Where one turn sends some rows of the set: a few examples, then the rows asked:
Kirel:  11.0  11.5   2.1 -10.6   9.5  18.6  21.4  -3.2   3.4  18.1   2.0   7.0   6.0  12.0  -1.1   6.4 -12.3 -26.8  -5.6  -7.8  -0.4  15.0  -2.8 -23.2
zitat:  29.4   8.8  32.4 -10.4  -9.4  11.0   1.2 -11.3 -13.0  -3.2   3.3   9.7   5.6 -11.7   5.8  17.9  -9.1 -14.4  -1.8  20.0  16.4   5.5  23.1  -2.3
Rol:  16.6   4.7  14.0   3.0 -10.5 -18.7   9.2 -16.5   0.2  20.8 -30.5  10.8  23.0  11.4  -4.4  20.9 -18.4 -22.2  -2.9 -16.5  -8.3  19.0  10.8 -22.2
pape:   8.0   3.6  12.2 -32.3 -10.3   2.6  14.1   9.5   9.5   6.9 -32.0  12.9  11.8   4.2   0.0   7.3  -6.5   4.5  -2.6  -1.9   5.0  -3.4   7.9 -25.4
Sedu:  23.7   8.1   6.0 -12.9  -3.5  -1.9   1.4  -6.4 -11.9   3.7 -13.3  12.7  -6.8  14.4  31.4  19.3 -17.8 -12.4  -8.3 -20.2   2.6  15.9   7.9 -23.9
Rivod:  44.1 -10.3  28.3 -29.0 -21.2  -0.4   5.7   3.4  -9.8  16.6  -9.1  12.1  -1.7  20.7   0.0  10.9 -30.0 -15.6  -0.9   9.8   4.2   8.4  16.3 -13.2
Gomo:  10.7  14.5   6.1 -10.8   8.5  22.1  18.8  -4.5   0.5  10.9  -4.1   2.5  13.7  10.1   0.5  -1.3 -18.6 -25.4  -4.1  -6.5  -0.3  18.7  -2.8 -23.4
nilil:  12.5 -10.1  27.6   5.2  -4.4  -3.8  19.7 -23.2  12.9  14.1  -7.1  13.5   7.0   2.6 -13.3   8.5 -20.3  -5.4  14.8  -9.0   7.0  21.2   9.0   3.8
Fabo:  13.8  -2.8  20.9  12.5  -6.8  -1.1  21.4 -18.5  13.4  21.3  -5.5   9.9   5.2   4.9 -17.3   1.2 -16.2  -3.1   9.1  -0.4   5.5  15.3   7.9   5.7
Diba:  38.7 -10.9  23.5 -29.5 -25.6  -4.2  -5.0   4.6  -2.6  18.3  -7.5  13.0  -3.7  17.8   6.1   9.9 -28.7 -15.5  -4.8  -2.8  12.6  -3.1  15.0 -12.8
bolu:  29.9 -10.6  12.6  14.4 -16.0  -7.2  -4.0  -8.9   2.9   8.1 -13.3  -9.3  -5.5  10.7   3.4  14.4 -24.6 -24.3 -14.9   0.7  13.3   5.7  23.9 -13.8
pas:  16.9  25.8   7.9  13.2  -8.5  -7.1  -7.5  -8.7   1.7   2.3 -12.5   2.8  15.1  -6.8   9.1   7.7  -6.7 -15.6  -9.0  -0.7  -6.6  11.9  22.7  -4.2
vuki:  10.2  14.3   1.3  -6.9   2.2  15.8  13.0  -4.5   3.5  16.8   6.7   7.1  15.1   9.0   6.4   1.3 -14.4 -23.9  -1.3 -18.5  -2.8  14.4  -6.3 -15.1
fito:   9.6  13.9   7.7 -11.2  10.4  16.6  15.7   1.3  -2.2  13.8   5.9   3.3   6.3  11.8   7.2  -2.1 -17.0 -20.5   0.0 -11.9   8.7  21.7  -3.5 -20.3
duza:  24.1  14.3  31.2 -11.7  -5.1   2.4  -2.9  -7.5  -3.9  -4.6   3.3  21.9  10.1  -7.8  -0.3  16.4  -5.7 -18.4  -1.8  17.9  13.4  12.7  26.1   5.1
dup:  11.3  26.0   6.5  14.6 -11.5 -10.8  -5.6  -3.2   4.2   5.1 -11.3   1.0   9.8 -10.4   8.6   6.7  -9.0 -13.4  -9.0  -0.3  -2.4  11.0  19.2  -6.8
dev:  41.2  -5.5  26.0 -30.1 -19.8  -4.0   2.1   5.2  -4.0  25.0 -10.0  11.8  -4.6  18.1  -5.3   8.4 -27.5 -18.7  -4.4   8.4   3.2   0.4  19.5 -15.3
lobuf:  14.2  12.4   7.9  -5.1  -3.4  22.4  21.2  -9.0  -5.5  14.6   3.3  -0.4  13.8   6.2   2.9  -0.7 -17.8 -22.4  -1.6 -13.5  -0.2  20.5  -3.9 -22.9
roni:  38.2  -9.2  28.9 -28.1 -24.0  -1.6  -1.9   6.3  -1.0  13.1  -8.9   4.9  -0.3  15.2  -1.6   1.3 -36.0 -18.9  -2.0   3.9   6.8   8.7  19.6 -14.7
Nogu:   8.5   0.5  13.3 -31.2  -7.4   0.0   9.9   5.0   2.1   8.5 -30.9  15.6  26.1   8.9   3.3  13.7  -6.3  -1.6  -0.2 -11.9  10.1  -3.9   2.9 -24.7
les:  28.5   3.0  26.8  -8.8  -6.9   4.0  -5.9  -5.7  -4.1  -0.7   5.7  12.6  10.8  -7.8   5.2  24.6  -5.9 -17.1   0.7  19.6  12.6  -1.5  23.0   6.0
romip:  11.5   8.0  15.8 -33.0 -15.2   0.2  14.0   6.9   4.1   5.7 -32.7  22.6  15.6  10.7  -0.6   3.3  -7.9   5.1  -4.9  -3.6   9.1   3.0   7.6 -22.6
siral:  23.2  -3.5  12.8  -0.6  -7.0 -20.2   1.4   6.8 -13.5  11.0 -23.2   5.5   7.6  14.1  12.1  28.2  -0.5   6.2  -1.2   3.8  17.1   0.1  19.3 -13.7
vufem:   9.1  10.6  17.0 -29.1 -15.4   4.8  15.3   2.5  -4.5   7.2 -29.8  15.7  22.2   4.1   1.1   5.3  -3.7   4.3  -4.1  -8.2  15.4   2.5   6.0 -28.4
gegu:  22.3  -0.6  16.0  -1.7  -9.6 -25.0   4.0   7.3 -16.0  14.7 -19.3   8.9   3.9  10.2  13.7  30.8  -3.2   4.7   1.8   3.7  13.1   4.5  16.2 -12.5
fenet:  24.2   7.6  30.5  -8.4  -0.6   8.3   2.3 -12.1  -3.3  -5.5  -1.0  16.4  -1.0  -7.9   2.7  16.9  -7.9 -13.1  -2.4  24.1  18.5   6.0  23.3   3.2
kom:  18.4   3.3  15.2   2.7  -6.7 -15.9   8.6 -23.1   0.9  18.8 -31.1  14.6  20.7  15.4  -1.5  18.9 -16.5 -17.3  -1.4 -22.5  -7.1  18.6  12.8 -17.8
Riku:  41.2 -11.0  27.4 -26.0 -34.2  -0.8   7.3   1.3 -11.2  18.0  -9.2  10.2   0.5  17.2  -0.1   8.1 -28.0 -10.9  -2.5   0.8   8.9   5.7  14.2 -18.2
fon:  14.5  -1.3  26.8  12.3 -14.4  -0.8  19.0 -26.9   7.7  18.9  -6.1  10.6   8.3  -2.6 -15.2   3.6 -12.5  -2.0   8.2  -4.5  14.4  12.8  11.1   2.3
doseb:   6.7  -0.9  13.0 -26.4 -13.4  -1.5  14.8  15.0   5.0   2.7 -27.7  15.0  21.7  10.5  -5.7   7.7  -3.4   2.6  -2.7  -3.0  17.1   3.7   8.2 -23.5
veku:  25.2 -11.5  14.2  13.8 -11.5  -8.9   0.1  -9.4  -0.5   8.3 -12.7 -10.0  -8.6   7.4   3.4  21.7 -26.5 -25.6 -12.6   3.1  16.4   6.8  19.7 -16.7
Vore:  12.7  -0.8  24.2   5.5   0.9  -3.5  17.4 -22.1  15.0  26.1  -7.4  11.3  -0.9  -0.6 -13.7   5.4 -16.1  -2.7  13.3  -2.1   2.7  10.7  10.4   4.6
loged:  12.3  -5.6  24.2  10.8  -3.9  -2.1   9.4 -27.4  17.6  19.8  -6.8   9.2   9.0  -2.5 -12.0   6.0 -18.4 -11.7   8.3  -7.8  12.0   5.8  10.3   6.0
bidad:  25.0   5.9  26.9 -13.6  -3.3   8.3   3.0 -12.2   2.0  -4.2   0.3  18.1  -0.6 -10.3   0.8  24.5  -6.4 -18.3  -4.0  22.6   6.9   3.8  24.5   2.2
makav:  20.0  11.9  10.9 -16.1  -6.8  -6.3   0.9  -8.4  -9.8   3.0 -16.9  15.2  -8.8   7.7  29.6  20.7 -22.0 -15.9 -10.2 -19.0   1.1  17.0   7.8 -26.2

Rivod moves to -> Gomo
Sedu moves to -> pas
zitat moves to -> vufem
Now find these:
veku moves to -> makav
roni moves to -> fito
dev moves to -> Kirel
vuki moves to -> les

Where one turn sends some rows of the set: a few examples, then the rows asked:
zoge:  -0.3   9.8   1.2  -8.5  37.0  16.9   9.9  -1.0   3.5 -14.2 -21.7  -2.0  13.5   3.9   1.5  23.6  -5.9  11.1
ruve:  -4.6  -6.6  -6.5  -8.8  18.3  11.1  12.8   1.6   4.0  -1.7   2.7   4.9   6.5  14.5  11.9   3.8 -18.2  -9.9
metop:  14.9 -23.7  -4.8 -21.1  17.8  -9.1   9.9 -18.3  -2.2  -9.3 -13.0  11.8  25.7 -12.4 -16.0  21.9   7.0   6.3
vur:  21.2 -26.7   1.1 -19.6   8.7 -11.6  12.2 -16.6  -6.9  -5.5  -4.8   7.3  23.1 -14.1 -10.4  10.5   2.3   8.1
Gegi:  -7.5 -22.8 -15.5   8.9  10.3  -4.2  16.2  -4.3 -10.9  -8.6  19.7  -6.1  29.1   1.0 -26.1  20.8  -9.4   3.5
zaz:  19.5 -27.2   0.4 -15.6  11.0 -11.4  12.2 -17.0  -3.7 -10.0  -3.3  10.8  25.1 -17.8  -5.9   8.2   2.7  10.4
Nupim:  15.9 -22.1  -5.9 -10.5  15.0 -13.2   8.3 -19.0 -11.2  -7.4  -6.2   5.1  28.5 -17.8 -15.1  15.6   9.2  19.8
pem: -12.6 -21.7 -14.1   8.7  16.4  -3.2  19.7  -7.0  -8.8 -11.2  14.0  -4.8  27.5   1.1 -28.6  26.7  -7.1   3.7
dis:  -8.2 -23.0 -12.4   9.3   6.7  -7.4  15.3  -3.6  -7.1 -10.4  18.2 -10.2  28.1  -2.9 -25.1  19.9 -11.3   4.6
sisig: -11.0 -22.6 -15.2  11.1   7.9  -7.4  18.2  -6.6 -10.3  -8.4  18.9  -6.3  26.8  -2.3 -23.8  19.4 -11.4   8.3
tofe:  -6.1   7.2   0.3  -3.6  41.3  15.6  10.8  -2.2  11.7  -6.6 -10.3   4.5   8.2  11.2  -2.7  23.9  -3.3   7.5
Pimal:   1.4   2.0   5.3 -10.4  43.2  13.5   6.5  -2.9   1.8 -12.6 -16.2  -1.0  16.3  16.5  -3.2  28.6  -2.7  11.4
mib:  -0.9   7.2   1.7 -10.0  37.8  16.9   9.2   0.3   0.5 -10.1 -13.3   3.0   5.0   9.8  -1.4  29.5  -4.3   2.0
maf:  17.0 -19.4  -0.4  -8.7  18.8 -15.4   8.7 -14.5  -9.3  -9.9  -7.9   6.2  26.2 -17.0 -12.0  16.2  11.2  19.8
Meb:   5.5  -6.1   2.1   0.7  18.6   9.8   8.4   0.2   5.3  -1.6  -4.0   0.8   8.6   5.0  13.7  -4.2 -23.3  -5.1
dupi:   7.7  -2.5   2.5  -3.2  15.3   9.7   6.8   4.3   9.2  -3.0   5.3   4.9   5.8  13.8  13.3   2.3 -17.8  -3.9
kadof:  17.0 -17.6  -1.8 -18.6  22.5 -10.1   9.1 -19.3  -3.4 -13.1  -8.4  13.9  24.9 -16.7 -13.4  23.5   5.3   4.2
vos:   7.0 -11.5   1.2 -10.3  13.4  12.5   6.3   4.3   4.9  -9.9   1.8   1.6  11.9  15.0  12.0   5.6 -21.9 -10.6
Vofe:  17.1 -28.8  -2.2 -17.1   7.2 -11.4   8.8 -17.0  -3.2  -5.1  -7.2   8.4  24.1 -15.1 -11.1  10.3   3.9   9.2
bome: -10.7 -20.9 -13.4   7.1  15.5  -4.6  16.6  -5.7  -8.4 -12.5  13.0  -8.0  29.9  -2.9 -28.9  28.2  -7.3   4.8
kopez:  17.1 -26.7  -3.8 -17.2   7.8 -10.6   9.8 -18.6  -6.5  -8.0  -3.7   8.9  23.7 -18.0 -11.1  13.2   1.9   5.1
Baz: -13.4 -19.9 -14.7   5.7   8.6  -4.0  13.5  -7.0  -3.6 -10.3  13.0  -4.7  27.5  -1.4 -26.0  20.2 -13.8  -7.1
baluv:  10.0  -8.2   4.7  -9.8  13.0  13.5  11.1   3.5  -0.4  -5.4   2.2   0.1   4.1   9.8  16.5   3.3 -16.8   0.0
zigi:  17.4 -18.8  -1.1 -21.6  19.2  -9.0  10.4 -17.7  -5.7  -9.8 -13.1  12.4  24.5 -12.6 -17.2  24.3   4.8   4.7
kunam: -10.6 -21.7 -15.0   8.3   6.9  -5.3  15.2  -6.5  -9.3  -8.3  16.2  -9.1  31.8   0.1 -24.0  17.9 -11.9   6.1
nul:  -4.4   4.8  -2.4  -6.4  46.1  14.4  10.3  -6.7   5.4 -10.2 -17.4   1.5  16.8   8.9  -0.4  23.4 -14.7   6.1
Fuv:   9.2 -12.8  10.6 -11.7  18.4  10.7  10.6   0.9   4.3  -7.6  -5.1   1.8   7.1  14.9  10.7   4.1 -14.8  -8.3
siv:  13.4 -20.9  -5.8 -16.4  19.8  -9.9   9.2 -23.1  -4.9 -10.7 -10.4  10.6  24.5 -17.1 -16.6  23.8   7.1   7.1
puzu:   9.2   0.6   3.9  -9.2  13.0  14.1   6.6   0.7   4.4 -10.3  -9.4   0.0   9.5   4.3  15.8   4.5 -17.4  -5.2
Ripi: 14.2 -6.6  8.0  3.0 21.7  4.5  4.2  5.7 -9.4 -4.4 -4.1 -9.6 20.9 17.1  8.9  3.7 -6.7 31.4
Pivid:  19.0 -20.8  -0.6 -12.9  15.8 -10.9   9.9 -15.7 -10.6  -8.0 -11.0   5.1  27.3 -14.7 -18.2  17.4   8.8  23.0
lam:   8.0   4.9   0.3  -0.7  21.1  10.5   7.4   4.6  -5.5  -9.0  -7.3  -9.5  22.5   6.9  12.6   7.0 -12.1  32.5
Tud: -10.5 -20.7 -15.7   5.4  11.4  -5.5  16.1  -7.8  -7.0 -10.0  17.5  -2.3  23.9  -0.9 -25.5  24.4 -14.5  -4.6
guno:  -0.3   0.1  -5.8   8.0  19.5   3.0   8.2   8.9 -11.8   2.9   4.2  -7.0  19.5  15.8  10.2   0.6  -7.0  30.2
Vasut:   3.0  -7.8  -2.1  -4.0  17.2  13.0  16.8   1.6   6.3   2.0  -8.8  -3.7   4.6  13.0  12.8   0.6 -16.3  -2.4
tibar:   8.4   3.1   2.5   1.6  25.9   8.9   8.4   4.7 -10.8  -6.0  -4.4  -8.4  15.0  10.5   6.8  12.1  -5.8  35.3
gir:   8.4   5.0  -0.3   8.3  28.8   4.4   3.5   2.4  -8.8  -2.9  -2.5  -7.5  25.3   9.9   8.2   6.5 -16.2  29.9
sim:   0.8   5.6  -9.6 -10.6  36.7  16.9  13.1  -3.8   2.8  -3.8 -13.5  -0.3  14.4  17.1   4.3  28.7 -11.6   8.9
mena:  19.6 -21.4  -3.7 -12.5  14.3 -13.2   4.7 -14.2  -8.3  -6.4  -9.4   7.7  30.0 -12.7 -15.9  16.8   9.6  20.4
zipu: -16.3 -18.3 -16.7   7.9  17.1  -4.7  15.5  -8.0  -7.8  -9.6   8.1  -6.3  31.3  -2.0 -31.1  26.2  -9.9   4.9
mor: -11.3 -24.2 -13.0   8.5  10.5  -2.0  17.6  -4.8  -8.1  -8.4  16.4  -4.8  24.1   0.0 -26.9  22.7  -9.2  -5.3
Fem:   3.3  -8.5   0.6   4.4  21.6   9.5   7.6   9.3  -7.5  -7.8  -2.7 -13.2  24.8  14.1   5.0   1.7  -8.5  35.8
ziva:  -6.8   4.2  -1.0  -3.7  41.2  14.4   4.0   2.8   1.5 -14.5 -18.7  -1.1  14.4  11.9  -8.0  28.6  -2.7   4.8
das: -11.8 -23.2 -12.1   4.7   9.4  -2.9  18.1  -5.1  -4.1 -12.1  15.2  -7.7  25.5  -3.3 -28.8  24.1  -9.8  -5.7
Mavu: -11.5   8.3  -8.1  -4.8  43.4  11.3   9.2  -1.1  -2.6  -5.2 -10.1   2.4  15.7  16.1  -4.2  29.1  -4.4  11.1
kodo: 11.0  7.6 -5.7  6.6 18.9  5.0  5.9  7.3 -9.1  3.7 -7.0 -7.6 18.2 18.3  8.2 10.1 -9.2 27.4
kadat:  5.0  1.6 -1.0  4.4 25.3  7.9  9.6  5.2  0.8 -4.1  4.1 -5.8 20.2 15.0  7.4  9.7 -7.7 35.8
Kalub: -14.2 -17.0 -16.2  10.4  15.6  -5.4  15.8  -8.0  -9.5  -9.2  11.5  -4.5  25.5  -2.3 -30.4  26.6  -7.2   4.5

zaz moves to -> kadof
Vofe moves to -> metop
Now find these:
sim moves to -> kodo
Baz moves to -> zipu
siv moves to -> Nupim
Pimal moves to -> Ripi
mor moves to -> pem
ziva moves to -> Fem
Tud moves to -> Kalub
gir moves to -> Meb
tibar moves to -> baluv
das moves to -> bome
Mavu moves to -> guno
kadat moves to -> dupi
puzu moves to -> zoge

